[[-36 -52  16]
 [ 23  -1 -40]
 [ 17  67 -17]]
|
[[ 17  67 -17]
 [ 23  -1 -40]
 [-36 -52  16]]

[[  3  -5  -5 -12   5 -24   2   9  -5  -1]
 [ -1  24 -12 -55   4  -4   5   2 -11  -9]
 [ -1 -27 -12  24 -12  18  -4  -6   2 -16]]
|
[[ -1  24 -12 -55   4  -4   5   2 -11  -9]
 [  3  -5  -5 -12   5 -24   2   9  -5  -1]
 [ -1 -27 -12  24 -12  18  -4  -6   2 -16]]

[[ -8  32 -23 -18  19  40 -18   4 -18  19   1 -32  12  -5 -25]
 [  2  50 -47  26  23 -37  13  -4 -34 -18   1  13  19 -12   5]
 [  7 -26  36  15   8   9  -9   2 -16   4  -6  32 -27 -26  -4]
 [ -5  -3  40 -28  10 -16  47   8  -4   1  -2 -42 -15 -12   7]
 [  1 -15 -11  53 -26  20  23   8 -36  25   1  12 -29  15 -17]
 [-12 -20 -25 -11  22 -29  14  -9  18  20 -12  17 -11  12 -19]]
|
[[  2  50 -47  26  23 -37  13  -4 -34 -18   1  13  19 -12   5]
 [ -8  32 -23 -18  19  40 -18   4 -18  19   1 -32  12  -5 -25]
 [ -5  -3  40 -28  10 -16  47   8  -4   1  -2 -42 -15 -12   7]
 [  1 -15 -11  53 -26  20  23   8 -36  25   1  12 -29  15 -17]
 [-12 -20 -25 -11  22 -29  14  -9  18  20 -12  17 -11  12 -19]
 [  7 -26  36  15   8   9  -9   2 -16   4  -6  32 -27 -26  -4]]

[[-35  17  41]
 [-53  -6   6]
 [ 69  62 -23]
 [ 22  18 -16]
 [-32 -14 -22]
 [ -7  63   4]
 [ 11 -29 -12]
 [-16  16  17]
 [ 33   0 -13]
 [ 28  36   2]]
|
[[ -7  63   4]
 [ 69  62 -23]
 [ 28  36   2]
 [ 22  18 -16]
 [-35  17  41]
 [-16  16  17]
 [ 33   0 -13]
 [-53  -6   6]
 [-32 -14 -22]
 [ 11 -29 -12]]

[[ 16 -20   5 -30  34 -14  32 -40 -47  19  14 -15  56]
 [ -3  31 -28  34 -18  28 -28  33  26 -11 -17  26 -49]
 [-45  -1   8  -4 -34   1 -32  41  46 -22 -33   4  10]
 [-28 -37  51 -36 -26 -33 -21   7  22  -2  -4 -33 -25]
 [ 31 -31  43 -29  26 -25  20 -36 -26  17  26 -32 -55]
 [ 43  19 -26  29  23  22  34 -34 -39  17  29   9 -49]]
|
[[ -3  31 -28  34 -18  28 -28  33  26 -11 -17  26 -49]
 [ 43  19 -26  29  23  22  34 -34 -39  17  29   9 -49]
 [-45  -1   8  -4 -34   1 -32  41  46 -22 -33   4  10]
 [ 16 -20   5 -30  34 -14  32 -40 -47  19  14 -15  56]
 [ 31 -31  43 -29  26 -25  20 -36 -26  17  26 -32 -55]
 [-28 -37  51 -36 -26 -33 -21   7  22  -2  -4 -33 -25]]

[[ 18 -29  10  39]
 [ 31 -43  28  34]
 [ 31 -56  41  31]
 [ 38 -20 -28  54]
 [  4 -21  10   6]
 [ 32   1 -24  24]
 [ 38 -47 -20  38]
 [ 35  -9 -12  48]
 [ 30 -33  -1  46]
 [ 39 -48   7  42]
 [ 45 -27 -17  43]
 [ 41  -7  -8  49]]
|
[[ 32   1 -24  24]
 [ 41  -7  -8  49]
 [ 35  -9 -12  48]
 [ 38 -20 -28  54]
 [  4 -21  10   6]
 [ 45 -27 -17  43]
 [ 18 -29  10  39]
 [ 30 -33  -1  46]
 [ 31 -43  28  34]
 [ 38 -47 -20  38]
 [ 39 -48   7  42]
 [ 31 -56  41  31]]

[[ 12 -62   1   3  -1  13   3 -24  -9   1  12  38 -21]
 [ 17   8 -26  29  23  -9  -3 -19 -24 -26   6  -1 -25]
 [-34   2  10  -4  -1  11  18 -21  19  10   4  40 -24]
 [-14  17  -5  23  19 -19   7  -9  -8  -5  -8  -9 -36]
 [-10  -4  17   3   2  27  10 -23   9  17  -3  41 -44]
 [ 23   3   2   3  -8 -23  -2 -11 -26   2  14  10  -6]]
|
[[-14  17  -5  23  19 -19   7  -9  -8  -5  -8  -9 -36]
 [ 17   8 -26  29  23  -9  -3 -19 -24 -26   6  -1 -25]
 [ 23   3   2   3  -8 -23  -2 -11 -26   2  14  10  -6]
 [-34   2  10  -4  -1  11  18 -21  19  10   4  40 -24]
 [-10  -4  17   3   2  27  10 -23   9  17  -3  41 -44]
 [ 12 -62   1   3  -1  13   3 -24  -9   1  12  38 -21]]
